128 stands for zero in the data rows.
Here are some points, one per row:
c(154, 130, 136, 82, 153, 146, 154, 124, 98, 123, 103, 92, 144, 113, 124, 115, 133, 168, 104, 119, 94, 155, 120,
  112)
c(116, 103, 106, 136, 137, 120, 151, 125, 144, 121, 151, 132, 133, 175, 73, 173, 131, 161, 126, 79, 135, 91, 125,
  155)
c(127, 148, 147, 123, 113, 134, 127, 154, 144, 103, 91, 127, 135, 163, 96, 106, 156, 117, 138, 125, 151, 146, 104,
  113)
c(168, 112, 159, 149, 140, 171, 123, 113, 73, 145, 127, 177, 95, 113, 151, 139, 108, 132, 169, 128, 117, 127, 54,
  106)
c(122, 106, 162, 119, 146, 120, 87, 143, 137, 90, 149, 135, 113, 115, 163, 43, 97, 155, 127, 145, 122, 133, 136,
  90)
c(122, 72, 102, 126, 98, 157, 82, 131, 110, 130, 132, 183, 136, 94, 119, 90, 97, 145, 142, 125, 121, 122, 90,
  112)
c(125, 138, 136, 126, 63, 154, 101, 131, 105, 162, 153, 142, 134, 138, 139, 144, 134, 173, 157, 125, 91, 110, 101,
  131)
c(106, 135, 112, 156, 141, 141, 91, 126, 135, 138, 92, 127, 78, 143, 122, 133, 136, 86, 146, 138, 78, 160, 119,
  155)
c(101, 98, 132, 126, 140, 131, 119, 134, 88, 147, 170, 104, 128, 128, 108, 148, 128, 121, 101, 186, 138, 117, 115,
  85)
c(95, 137, 122, 105, 139, 95, 95, 114, 135, 128, 132, 164, 129, 104, 136, 157, 174, 87, 73, 110, 100, 137, 138,
  158)
c(138, 168, 117, 98, 177, 95, 160, 106, 123, 115, 112, 129, 159, 133, 134, 131, 112, 103, 102, 164, 148, 129, 141,
  160)
c(123, 117, 131, 126, 156, 169, 121, 167, 119, 119, 131, 136, 145, 152, 90, 152, 101, 115, 158, 81, 102, 111, 116,
  102)
c(118, 145, 105, 133, 114, 123, 141, 97, 155, 133, 139, 135, 150, 140, 100, 137, 123, 152, 136, 83, 140, 133, 150,
  104)
c(102, 154, 117, 121, 88, 119, 139, 139, 144, 113, 107, 168, 108, 116, 111, 113, 153, 140, 159, 157, 157, 132, 117,
  125)
c(118, 142, 116, 155, 120, 138, 174, 172, 115, 133, 169, 116, 134, 140, 165, 121, 103, 98, 126, 97, 129, 104, 145,
  110)
c(124, 107, 117, 143, 134, 103, 103, 113, 157, 120, 125, 91, 72, 143, 153, 146, 104, 120, 151, 157, 135, 119, 108,
  201)
c(147, 111, 115, 96, 130, 123, 136, 116, 144, 195, 117, 136, 114, 148, 125, 135, 73, 158, 127, 84, 132, 140, 130,
  76)
c(133, 168, 140, 147, 159, 138, 152, 134, 162, 182, 124, 126, 100, 125, 159, 92, 126, 131, 108, 128, 157, 117, 135,
  114)
c(120, 151, 100, 134, 142, 118, 96, 143, 125, 144, 155, 118, 117, 117, 73, 120, 131, 127, 98, 168, 139, 146, 123,
  105)
c(171, 148, 138, 132, 161, 104, 119, 111, 144, 127, 115, 100, 133, 145, 160, 120, 159, 109, 132, 121, 109, 86, 110,
  147)
c(98, 145, 114, 113, 131, 151, 122, 102, 144, 110, 158, 125, 155, 132, 143, 102, 113, 92, 144, 86, 105, 89, 134,
  114)
c(120, 134, 181, 126, 84, 142, 143, 110, 160, 159, 129, 161, 126, 117, 160, 110, 126, 108, 118, 92, 111, 94, 143,
  132)
c(148, 154, 160, 155, 118, 114, 129, 155, 141, 131, 139, 145, 129, 137, 77, 155, 154, 156, 116, 124, 153, 68, 127,
  103)
c(164, 141, 161, 122, 119, 124, 102, 110, 101, 133, 122, 75, 233, 142, 146, 163, 127, 132, 187, 140, 147, 153, 144,
  135)
c(111, 110, 131, 131, 133, 90, 105, 163, 110, 91, 122, 163, 156, 97, 112, 153, 69, 98, 120, 104, 170, 98, 121,
  124)
c(135, 135, 122, 126, 116, 144, 158, 80, 99, 78, 125, 99, 81, 144, 129, 111, 136, 114, 118, 122, 141, 138, 142,
  125)
c(111, 127, 108, 118, 114, 133, 138, 128, 117, 92, 102, 110, 108, 155, 119, 131, 126, 103, 118, 123, 96, 147, 146,
  119)
c(107, 115, 148, 104, 145, 111, 170, 106, 154, 118, 152, 113, 151, 132, 91, 111, 107, 89, 87, 154, 112, 129, 90,
  157)
c(113, 144, 138, 144, 106, 134, 137, 112, 102, 134, 158, 130, 89, 122, 144, 130, 165, 149, 115, 128, 172, 101, 156,
  172)
c(120, 127, 101, 147, 81, 112, 143, 185, 132, 83, 145, 142, 84, 98, 142, 145, 146, 143, 110, 131, 82, 174, 95,
  117)
c(178, 89, 95, 120, 112, 146, 112, 141, 115, 172, 154, 154, 123, 168, 104, 134, 107, 131, 82, 116, 132, 82, 157,
  127)
c(161, 126, 129, 105, 125, 100, 114, 129, 90, 126, 147, 117, 115, 191, 125, 121, 128, 132, 126, 129, 163, 143, 153,
  104)
c(124, 107, 120, 101, 101, 104, 116, 152, 130, 116, 112, 141, 167, 140, 145, 185, 97, 125, 101, 102, 213, 113, 84,
  128)
c(147, 133, 118, 160, 137, 105, 146, 130, 111, 133, 96, 106, 151, 100, 92, 131, 171, 100, 128, 138, 121, 99, 140,
  123)
c(117, 120, 142, 115, 186, 102, 128, 147, 110, 146, 109, 123, 164, 137, 150, 120, 156, 142, 110, 111, 104, 134, 124,
  149)
c(167, 125, 95, 161, 119, 175, 95, 128, 178, 103, 182, 132, 133, 138, 98, 112, 118, 98, 106, 162, 110, 189, 146,
  129)
c(119, 116, 106, 102, 143, 163, 120, 192, 131, 155, 129, 121, 133, 120, 123, 171, 88, 151, 155, 109, 146, 120, 139,
  123)
c(101, 154, 130, 118, 127, 113, 164, 83, 89, 133, 143, 157, 102, 113, 123, 158, 106, 118, 142, 147, 113, 145, 90,
  113)
c(126, 122, 160, 94, 172, 155, 142, 132, 124, 148, 111, 132, 139, 135, 119, 113, 131, 149, 113, 120, 93, 139, 125,
  168)
c(95, 157, 135, 90, 123, 159, 144, 118, 152, 89, 128, 137, 163, 121, 127, 104, 109, 163, 120, 171, 90, 122, 150,
  130)
c(142, 105, 122, 145, 142, 130, 165, 139, 145, 121, 104, 130, 132, 118, 125, 131, 162, 137, 98, 120, 134, 189, 163,
  114)
c(111, 137, 90, 145, 133, 135, 156, 127, 145, 106, 101, 132, 136, 119, 158, 144, 153, 107, 139, 114, 140, 90, 105,
  128)
c(82, 118, 106, 94, 128, 126, 115, 121, 89, 134, 84, 136, 123, 140, 112, 106, 107, 132, 116, 138, 124, 146, 147,
  147)
c(96, 129, 101, 116, 110, 101, 107, 115, 99, 100, 133, 103, 89, 92, 123, 162, 185, 147, 161, 123, 106, 118, 103,
  119)
c(144, 97, 134, 158, 117, 112, 109, 100, 129, 130, 106, 106, 151, 59, 160, 127, 121, 135, 141, 132, 146, 150, 167,
  99)
c(114, 91, 133, 68, 126, 133, 142, 167, 129, 142, 74, 100, 111, 76, 105, 110, 130, 105, 120, 138, 143, 147, 135,
  177)
c(127, 129, 140, 199, 142, 103, 148, 129, 169, 141, 112, 138, 135, 152, 147, 112, 110, 146, 147, 161, 103, 159, 157,
  119)
c(136, 162, 117, 136, 96, 141, 87, 137, 179, 127, 131, 85, 65, 121, 156, 133, 134, 106, 164, 145, 140, 137, 145,
  125)
c(121, 126, 134, 150, 142, 104, 135, 143, 116, 131, 135, 131, 138, 141, 121, 117, 117, 130, 178, 131, 162, 101, 145,
  96)
c(156, 83, 133, 127, 117, 136, 133, 133, 139, 102, 119, 99, 106, 121, 101, 128, 85, 161, 143, 75, 156, 69, 165,
  183)
c(144, 158, 98, 168, 120, 172, 161, 125, 132, 115, 166, 83, 151, 107, 171, 109, 130, 130, 161, 159, 126, 129, 111,
  142)
c(110, 121, 130, 140, 155, 167, 113, 88, 145, 113, 85, 173, 115, 140, 171, 176, 144, 114, 122, 144, 113, 127, 131,
  107)
c(125, 115, 144, 106, 126, 110, 173, 125, 165, 110, 139, 112, 97, 140, 125, 166, 130, 148, 110, 159, 123, 137, 142,
  95)
c(70, 142, 169, 200, 141, 138, 116, 106, 118, 140, 105, 108, 125, 124, 157, 89, 103, 121, 99, 101, 152, 109, 112,
  108)
c(99, 82, 137, 152, 148, 161, 131, 148, 156, 134, 133, 130, 147, 139, 176, 121, 163, 111, 137, 145, 157, 133, 96,
  116)
c(106, 149, 171, 100, 137, 115, 121, 164, 112, 140, 141, 137, 151, 91, 113, 118, 142, 160, 108, 162, 161, 165, 109,
  160)
c(150, 154, 106, 135, 105, 72, 97, 119, 98, 146, 91, 116, 116, 145, 187, 144, 129, 135, 121, 151, 126, 146, 116,
  137)
c(189, 148, 116, 140, 77, 116, 118, 120, 130, 131, 139, 137, 144, 127, 75, 150, 112, 115, 83, 108, 95, 82, 147,
  159)
c(125, 94, 140, 99, 123, 117, 136, 128, 130, 159, 141, 110, 158, 145, 119, 84, 174, 134, 152, 130, 91, 122, 124,
  137)
c(178, 158, 100, 143, 108, 130, 126, 149, 91, 136, 108, 155, 113, 132, 130, 97, 166, 139, 146, 139, 139, 120, 131,
  141)
c(129, 130, 114, 100, 152, 111, 106, 120, 119, 101, 171, 161, 112, 138, 108, 125, 170, 108, 149, 92, 140, 126, 148,
  174)
c(136, 131, 198, 97, 126, 137, 175, 101, 121, 152, 145, 141, 123, 107, 124, 108, 132, 106, 143, 123, 93, 178, 180,
  128)
c(179, 132, 131, 162, 148, 122, 92, 68, 159, 133, 144, 117, 165, 106, 129, 133, 107, 143, 129, 147, 127, 191, 103,
  101)
There is one direction along which these points spread out most. Take the direction at right angles to it along which they spread out most. Go by this last direction. How many in every 100 of the points above lie lower along it than each point below? Answers are rounded to whole numbers. More than half of the points above lie lower than the first one.
c(126, 122, 160, 94, 172, 155, 142, 132, 124, 148, 111, 132, 139, 135, 119, 113, 131, 149, 113, 120, 93, 139, 125,
  168) -> 94
c(144, 97, 134, 158, 117, 112, 109, 100, 129, 130, 106, 106, 151, 59, 160, 127, 121, 135, 141, 132, 146, 150, 167,
  99) -> 14
c(122, 106, 162, 119, 146, 120, 87, 143, 137, 90, 149, 135, 113, 115, 163, 43, 97, 155, 127, 145, 122, 133, 136,
  90) -> 22
c(96, 129, 101, 116, 110, 101, 107, 115, 99, 100, 133, 103, 89, 92, 123, 162, 185, 147, 161, 123, 106, 118, 103,
  119) -> 38
c(129, 130, 114, 100, 152, 111, 106, 120, 119, 101, 171, 161, 112, 138, 108, 125, 170, 108, 149, 92, 140, 126, 148,
  174) -> 79
c(156, 83, 133, 127, 117, 136, 133, 133, 139, 102, 119, 99, 106, 121, 101, 128, 85, 161, 143, 75, 156, 69, 165,
  183) -> 63
c(133, 168, 140, 147, 159, 138, 152, 134, 162, 182, 124, 126, 100, 125, 159, 92, 126, 131, 108, 128, 157, 117, 135,
  114) -> 32
c(99, 82, 137, 152, 148, 161, 131, 148, 156, 134, 133, 130, 147, 139, 176, 121, 163, 111, 137, 145, 157, 133, 96,
  116) -> 10
c(178, 89, 95, 120, 112, 146, 112, 141, 115, 172, 154, 154, 123, 168, 104, 134, 107, 131, 82, 116, 132, 82, 157,
  127) -> 51
c(150, 154, 106, 135, 105, 72, 97, 119, 98, 146, 91, 116, 116, 145, 187, 144, 129, 135, 121, 151, 126, 146, 116,
  137) -> 21
c(118, 145, 105, 133, 114, 123, 141, 97, 155, 133, 139, 135, 150, 140, 100, 137, 123, 152, 136, 83, 140, 133, 150,
  104) -> 52
c(144, 158, 98, 168, 120, 172, 161, 125, 132, 115, 166, 83, 151, 107, 171, 109, 130, 130, 161, 159, 126, 129, 111,
  142) -> 5
